Rotation paths and how fast each direction turns (degrees each step)
Each turn is a multiple of 5 degrees from 10 to 175, or 0.
Each row of a path follows its step; steps can be skipped.
path 1
step 0: [ 11 -15 -38 -39   9  40   8   1  21  36 -27  41 -48  -8 -44 -25  17 -13
  44  28 -16   3  56  -8  -6  -8 -24 -58 -31   8  11 -16 -37  -3 -35  37
  -6  -4  16   4  44  19 -11 -31 -19  15 -39  16 -23 -17   5 -13  36  50
 -18]
step 6: [-42  20 -11 -14  18  -3 -36   3 -17  49  -6  -6 -58   6 -34 -26  28  39
  14  24 -21  -3  15  -9 -37  -4 -35 -48  24  -3 -12 -21   5 -52 -50  34
  -4 -16  23 -35  41  -8  13 -39 -31  16  18  25 -35  21  25  -6  48 -25
  -9]
step 10: [ 73  12   2 -36  -6  35 -25  -4 -28   8  25 -38 -47  10 -10   6  23 -23
  57  23   0 -17  31  28  18 -32 -26  27  -3  15 -11  11  19  56  -5  -3
   6 -33  27  -7   5 -19  19 -67  -6 -34  14   2  10  43   0 -10   2  43
 -34]
step 12: [ 48 -22  -8 -46  15  10 -10   2 -30  17 -12  35 -81  19 -42   9  61  12
  29   1 -10  -2 -17 -13 -40   0 -36 -17   7  -5 -14 -25 -40 -23 -25  58
 -17  16  -1  -6  37 -25 -13 -23  -4  14 -28  24 -15   9   5  50   3  40
  22]
step 15: [ 63  13  30   6  -7  16  -9 -30 -32 -52  26 -20 -13  55  14  15  50 -25
  15   1 -15   8  -5   5  13 -46 -53 -33   3  14 -25   6  -6  25  -4  22
   5 -59   5  23  14   8   8 -77  17  -8 -38  -7 -18  -7 -16   3  14  38
  21]
step 16: [ 12  33   1   2  -5  56   7  15  25  33  37 -52 -68 -38  -5 -27  12   6
  27 -12   8  10  19  10   1 -25 -50 -17  -2   2 -30  19  18  14  23   8
  51 -59   7  28 -16   1  -1 -68  13   1 -26  24 -36 -23  -2 -31  12  26
  -4]
step 17: [ -1  -2   3 -31   6  17 -10  16  -1  19  -6 -50 -77  -2 -44 -27  50  20
  41   1 -44  35  18   9 -19  12 -46 -36   6 -11 -32  10  -4 -26 -51   0
  30   8  -3  -7  25 -39  27 -35 -33 -26  -5  19 -35  11  10  10  21  -4
  46]
step 18: [ -2   8 -11 -15   7  -6  22 -33 -40  54 -13   0 -36  12 -22 -24  60 -40
  45  11 -23 -24  42   0 -12  -3 -52 -24 -17   3  -5 -31  -3  -8 -57  -5
 -28 -17  19 -36  44  10  10 -70 -25  26 -19  22  21   4  12 -17  18  30
 -19]
step 20: [  3   4  39  31   1   5   3  13 -47 -53 -50  22 -47  55 -20  -5  41   4
  13  24   6  13 -35 -22  10   1 -27 -17  11 -10 -44  13  -7  30  -5  38
 -36 -16  33   7  36  -1  29 -41  -2   1 -11  -4 -59  41 -29  -4  42  18
  13]
Speeds:
[ -9   3  12   7  14  -4  -9  14   3  -6   1  -2 -12   8  -5   3   7   4
   2  -6 -15   2  -7   7  13   0   2  -2  -2   4  11  12  -3 -14   5   9
  -2  11  -9   3  -2   7  -1   3   2  -8  -2   1  -7   3  26   7   3  -9
  -5] => 135
[  2   1  -4 -12  -6   6 -12   4  -8  -5  10  -8  -1  -4  11  -7  -3   6
  -1   1  -5   7  -8  15   9 -12  -6   6   7  -1   1  13  -4  11   7  -2
   8  10  10  -3   0   8   1  -5 -12   3 -13  -2  -1  -1  -4 -18 -19  -5
  10] => 60
[-21 -11  13  10   2 -13  -1  -7  -6  10  14   1   1  -7  -8  -3   1  -2
   1   9   8   4  -2  -4  11   9  -1   9  -1   2 -21   4   9   7  -4   9
  -7  -2  -2 -14  -2   3   8  -2  -9   3  -1  -6  -1   7   1 -10   9 -10
   3] => 25
[  4  -3   0   6   5  17  -2  -3   4  13   1  -4   8  -4   4   8   9 -16
   4   5 -10  -9  -9 -12   7   9  -6  -5  10  10  -3  -4 -16   6   1   7
  15  -6 -11  -2   6   4  13  16  -4  -8  -3   0  -6 -13  -1  -1  -7   0
   0] => 25
[-12   3 -13  -4   6   0  -8   6  -7  15   5   6   6  -4  -8  -1  -1 -16
   3   4  -4  12  -7 -18 -10   3   4   2  -2 -10  10  -8  -9  -7  -2  -7
 -11   7   7  -9  14   3 -17  -6  -3  -2 -13   4  -6   8   3   4  -7  -2
   4] => 60
[ -6 -13  -3   2  -4   4   9 -10  -9  -1 -15   6  -2   0  -5  -5  -2   8
 -17  -5  -1 -10 -13   8  -9   4  -9   4   2  -2   8   3  -3   0  -7   8
  -6   3   6  -7  15   1  -8   6 -21   5   2   0   3 -16  14  -4   4   8
  -8] => 60
